Here are some points, one per row:
[-2.733  5.437 -0.880 -0.496  1.131 -1.295  0.821 -1.136  1.489  0.775 -0.370 -1.430 -3.149 -2.332  0.098  0.348]
[ 0.689  1.363  0.421  3.474 -0.157 -0.117  1.584  0.410  0.679  0.103 -0.349 -1.694 -1.221  0.348 -0.470 -1.927]
[ 0.018 -0.191  1.122 -2.368 -0.026  0.096 -0.057  0.773 -1.673  0.074  1.945  1.099  1.460 -2.298  0.239 -0.091]
[ 0.690  0.979  0.805  1.328 -0.406  0.384  0.155 -1.265  1.010  0.268  0.268 -0.101 -0.738  1.165 -0.013  0.674]
[-1.082  0.009  0.101  0.635 -0.958  1.563  0.171 -1.473  2.823  0.269 -0.935 -1.353 -2.173 -1.482  0.177  0.304]
[ 0.267  0.490 -0.444 -1.222  0.737 -0.431  0.468  0.361  0.053  0.450  1.210  0.872  0.315 -0.624 -0.230  0.490]
[-0.857  0.034  0.062  2.808 -0.175 -0.424  1.603 -1.670  2.062  0.340 -1.398 -1.192 -1.063 -0.596 -0.393  0.511]
[-0.349 -1.929  1.181 -0.943 -0.761 -0.389 -0.006 -0.879 -0.119  1.565 -2.267 -0.520  0.531 -0.858 -1.809  0.963]
[ 0.046 -2.024 -0.200 -4.077  1.523 -1.406 -0.256  0.306 -2.230  0.175  2.481  1.760  1.199  0.048 -0.294  0.672]
[ 0.773 -0.046  1.071  1.546 -0.213 -0.957  0.981 -1.173 -0.190 -2.813 -1.115  0.181 -0.013 -1.577  0.738  0.546]
[ 0.404 -1.715 -0.996 -3.613  0.589 -0.082  0.359  0.457 -1.034  0.259  0.776  2.506  0.983 -0.226  1.079  1.509]
[-1.297  1.599  0.641  2.988  1.009 -1.080 -0.476 -0.488  0.391  0.243 -1.395 -0.240 -0.815 -0.402 -0.352  0.034]
[-0.563 -1.293  0.234  1.096  0.501 -1.408 -2.375 -1.617 -1.304 -0.912  1.258  1.604  0.986  1.429 -1.122 -0.196]
[ 0.159 -0.639  1.180  0.403 -1.327  0.097  1.269  0.129 -0.229 -0.786  1.361 -0.994 -0.404  0.131 -1.083 -1.454]
[ 1.291 -0.066 -0.515  1.539 -0.462 -0.525  0.583  1.578  0.368 -0.228  0.348 -0.702 -0.838  1.328 -0.145  0.410]
[-0.438  0.239  0.961 -1.321 -0.808  1.486 -0.821 -0.768 -0.149 -0.962  1.355  1.202  1.854 -0.285 -0.345  0.180]
[ 1.546 -1.051 -1.619 -0.870  0.722 -0.383 -1.251  0.745 -0.318  1.377 -0.175  0.659 -1.871  0.749  0.056  1.109]
[-1.057 -1.204  0.892 -0.950 -0.799 -0.734  0.703 -0.968  0.472  1.356 -0.898 -1.041  0.865 -0.503  0.401 -0.444]
[-0.371 -0.101  0.034 -0.140 -0.751  1.017 -0.483 -0.408 -0.403  0.039 -0.217  0.441 -0.218 -0.559 -0.117 -0.791]
[ 0.281 -0.983  1.287  0.043  0.300  0.353  1.301 -1.022  1.134 -1.141 -0.854  0.029  1.528 -0.035  0.413  0.982]
[ 0.144  1.666 -0.798 -1.416 -0.222  2.382  0.337 -2.263 -1.970  0.883 -1.058  0.851  0.997  1.474  1.369 -0.776]
[-0.241 -0.493 -0.158 -0.721 -0.018 -0.605  0.078  1.191 -0.935  1.204  0.501  0.904  2.257  0.020 -0.105  0.465]
[-0.915 -2.807  0.033 -1.939 -0.190 -0.238  1.020 -0.498  0.203  0.695 -1.539  0.890  0.852  0.357  0.582  0.522]
Along one direction, these points spread out more than along any other. How far along it is each point below, from 0 to 99? The average is 50, and the first point in the table lies past the average.
[-0.563  0.037  0.378  1.292  0.821  1.834  0.387  0.015 -0.557  0.204 -0.374  0.254 -0.132  0.480  0.252 -0.006] 54
[-0.508 -0.261  1.080 -0.270  0.869  0.072  0.275  0.626  0.947  0.266 -0.295 -0.270 -0.302 -0.462  0.594 -0.779] 53
[ 2.188 -2.032 -1.877 -1.081 -0.108 -1.588  0.917 -0.488 -0.050 -0.235 -1.948  0.288 -0.696  0.543  1.228  0.616] 45
[ 1.518 -0.010 -0.736  1.013  0.430 -1.342 -1.143  0.169 -0.158  3.471  0.886  0.431  0.701  0.041  0.441 -0.212] 47
[-0.478  1.345  1.125  2.903 -1.496  1.030  0.493  0.263  2.237  0.387 -0.230 -2.601 -0.371 -0.872  0.792 -0.946] 76
[ 0.057  1.768  0.368 -0.665  0.717  0.427 -0.745  0.215 -2.573 -0.556  1.149 -0.196 -0.575  0.833 -0.733 -0.871] 47
[-0.031  0.268 -1.210 -2.352  0.589  0.209 -0.118  0.544 -1.621 -1.008  1.482  1.171  0.384 -0.350 -2.107 -0.372] 35
[ 0.482 -0.308  0.075  0.861  0.560  1.099  0.007  1.195 -0.538 -0.570  0.466  0.130 -0.985  0.950  0.353 -0.677] 52
[ 1.371 -0.338 -0.087  0.181 -0.311 -0.716 -0.057  1.104 -1.222  0.178  0.647  1.205 -0.462  0.693  0.832 -0.018] 44
[-0.035  0.545  1.580 -0.256 -0.761 -2.419  0.157  0.430  0.565 -1.295  0.466  0.327  0.242 -0.233 -0.568 -0.640] 51
[-0.698  0.730  1.334  1.202  0.424 -0.798  0.204  0.633  1.837 -1.566  0.368 -0.357 -0.440 -0.589 -0.727 -0.822] 63
[-0.337 -1.383 -1.336 -0.285  0.832 -0.462  0.773  0.642 -0.080  0.243  0.335  0.795 -0.197  0.476 -0.826  1.094] 44
[-0.440  2.372  0.939 -0.691  0.474 -0.538 -1.550 -0.666 -0.629  0.987  0.328  1.033 -0.313  0.151 -0.828  0.681] 50
[-0.142 -0.721 -0.449 -1.199  0.138  0.775  2.191 -0.466  1.876 -1.172 -1.113 -1.937 -0.894 -0.724  0.014  0.341] 58
[ 0.689  0.554  0.397 -0.181  1.050  0.106 -1.268 -0.625 -1.537  0.627 -0.717  1.226 -0.839 -0.835 -0.181  0.043] 48
[ 0.739 -0.070  0.231  0.350  0.388  0.477  0.265 -0.122 -0.456  0.701 -0.594 -0.552 -0.244 -0.837  0.570 -0.768] 54
[ 1.517  2.389 -1.343 -0.042  0.570  1.116 -0.377  1.366 -0.172 -0.075 -1.053 -1.119  0.728 -2.598 -0.715 -0.180] 56
